In the rows, 128 means zero.
A single turn carries every row of the set below to another of its rows. Some are shown first; where does it send the rows asked next?
vime: 161 114 103 138 119 133 101 162 141 167 156 145 135 121 135 118 161 125
 159 165 110 161 137 162 127 123 114 141 116 134 133 143 143 139 128 195
 116 125 160
Kasuk: 145 100 160 105 90 154 107 146 135 160 128 135 144 135 109 95 122 133
 124 138 134 141 171 146 114 119 146 138 141 152 119 105 174 134 126 119
 141 147 155
botu: 166 135 136 106 133 144 86 163 150 190 141 137 135 129 99 103 155 155
 130 117 111 98 176 172 156 150 107 108 136 165 138 109 132 133 131 164
 110 145 178
simez: 140 113 143 148 129 144 79 153 171 180 121 146 106 142 101 104 128 138
 145 136 125 128 170 187 140 133 115 107 130 143 124 113 112 143 132 146
 115 163 187
sov: 162 157 126 122 92 148 99 136 133 189 131 136 118 121 117 117 146 136
 132 137 92 119 165 170 131 162 114 96 126 146 149 74 132 136 138 161
 106 138 154
gilin: 140 100 117 134 136 120 97 137 157 164 167 139 142 127 117 130 160 126
 104 120 111 144 188 153 133 120 144 149 107 140 115 111 157 172 125 146
 123 130 162
nafak: 139 103 128 160 137 133 137 147 124 153 125 162 119 107 84 81 122 144 93
 107 110 158 167 146 143 140 107 136 144 100 120 123 134 154 123 165 110
 163 163
Rano: 159 137 91 138 119 144 126 157 117 182 142 120 150 121 131 117 175 151
 139 136 143 163 175 137 127 123 96 144 137 142 142 122 136 154 125 152
 98 162 157
gekan: 154 110 123 126 88 151 133 173 116 173 118 143 133 119 103 109 128 162
 153 153 98 141 173 175 134 120 104 131 136 139 95 111 182 123 116 174
 135 127 134
bivor: 160 103 117 106 117 132 125 163 126 166 140 136 149 106 106 83 144 150
 132 143 135 125 195 156 132 93 115 133 129 166 74 126 151 165 140 136
 112 161 153
zumir: 153 116 149 130 147 148 129 143 141 173 130 180 131 118 98 108 123 147
 105 119 112 158 161 125 141 111 99 115 142 121 138 146 125 145 136 185
 134 157 148
lipi: 123 111 102 161 132 151 84 177 136 163 151 141 121 129 99 93 151 116 130
 142 134 144 174 144 139 132 148 147 115 158 138 106 145 122 102 139 118
 150 157
guvom: 157 115 125 148 122 135 149 144 111 152 111 125 160 141 84 102 106 149
 134 134 139 111 156 131 101 132 132 118 117 133 141 110 139 148 157 145
 146 110 156
Pom: 167 89 103 145 123 144 130 160 130 138 89 155 145 149 100 97 125 141 114
 156 120 97 172 149 112 138 115 118 126 108 142 140 130 130 147 157 133
 108 150
mosef: 159 101 118 153 115 138 127 143 144 152 103 144 154 127 105 95 119 143
 105 149 155 87 179 124 112 126 134 115 114 129 135 127 118 137 145 160
 118 116 128
suner: 166 106 112 146 151 136 114 165 112 173 161 148 111 125 108 129 148 140
 121 127 110 129 185 174 160 132 117 135 132 157 124 124 180 128 123 137
 100 135 138
duven: 149 124 113 103 133 162 111 156 129 163 140 155 149 96 107 73 136 135
 120 115 84 147 170 111 126 124 123 126 155 127 147 106 126 146 134 190
 119 111 162
tas: 130 139 102 131 84 153 133 142 144 159 105 148 128 118 109 88 137 129
 136 167 140 147 192 143 109 121 127 117 111 149 115 111 150 139 108 158
 128 163 124
Dev: 155 119 106 140 147 148 135 141 118 161 125 157 110 91 95 75 105 129 137
 112 113 171 144 141 116 123 121 116 143 117 135 130 142 151 138 153 95
 143 178
pimu: 159 115 101 97 84 126 128 147 136 166 122 135 156 106 123 109 153 139
 118 132 114 130 165 159 94 119 109 126 105 125 116 135 183 163 105 156
 131 142 168
lubo: 153 128 116 150 113 122 107 145 161 169 117 126 107 117 117 113 143 142
 146 135 103 127 151 198 122 155 109 113 127 124 113 96 129 169 134 184
 95 147 174
tivu: 158 97 109 151 109 131 138 157 103 159 124 139 158 135 90 81 105 161 134
 155 114 101 169 140 138 139 131 120 117 129 124 109 130 126 157 152 126
 95 151
zun: 153 96 124 106 104 136 117 172 139 130 138 163 121 129 122 70 134 119
 132 167 115 114 174 173 134 139 125 127 134 156 117 150 169 136 113 158
 117 142 159
bolik: 157 133 116 109 144 128 91 126 156 172 128 125 116 126 109 97 142 125
 137 123 102 123 173 182 122 144 132 105 132 152 127 85 134 162 152 133
 101 140 181
givab: 150 134 121 134 108 129 84 145 154 211 111 130 139 119 104 110 158 160
 124 130 124 123 155 167 138 138 98 110 114 127 126 104 112 130 123 164
 113 174 167
Kada: 162 113 134 123 131 151 95 148 124 178 141 176 140 86 83 92 141 126 84
 114 94 135 156 124 137 114 123 124 122 121 127 115 128 125 133 180 125
 141 135
diti: 168 130 118 133 107 167 116 122 142 165 129 145 134 141 115 130 160 136
 134 146 120 187 161 152 136 145 136 148 136 127 134 106 161 128 146 158
 109 133 136
sonet: 179 94 111 148 115 136 136 164 106 143 112 144 151 129 90 113 124 141
 107 135 126 90 149 148 103 126 123 118 110 116 129 131 139 161 159 140
 130 122 171
raluz: 140 120 126 144 131 129 124 147 107 162 158 146 117 79 118 77 106 114
 121 111 98 139 165 130 110 125 119 118 143 133 149 100 135 156 121 167
 104 121 151
vage: 178 106 96 143 111 146 131 152 125 167 122 150 166 113 90 93 119 157 133
 141 136 97 184 134 124 115 121 108 100 134 119 137 121 145 158 159 112
 95 154

Pom moves to -> mosef
bolik moves to -> lubo
Now these:
zun moves to -> tas
suner moves to -> diti
zumir moves to -> Kada

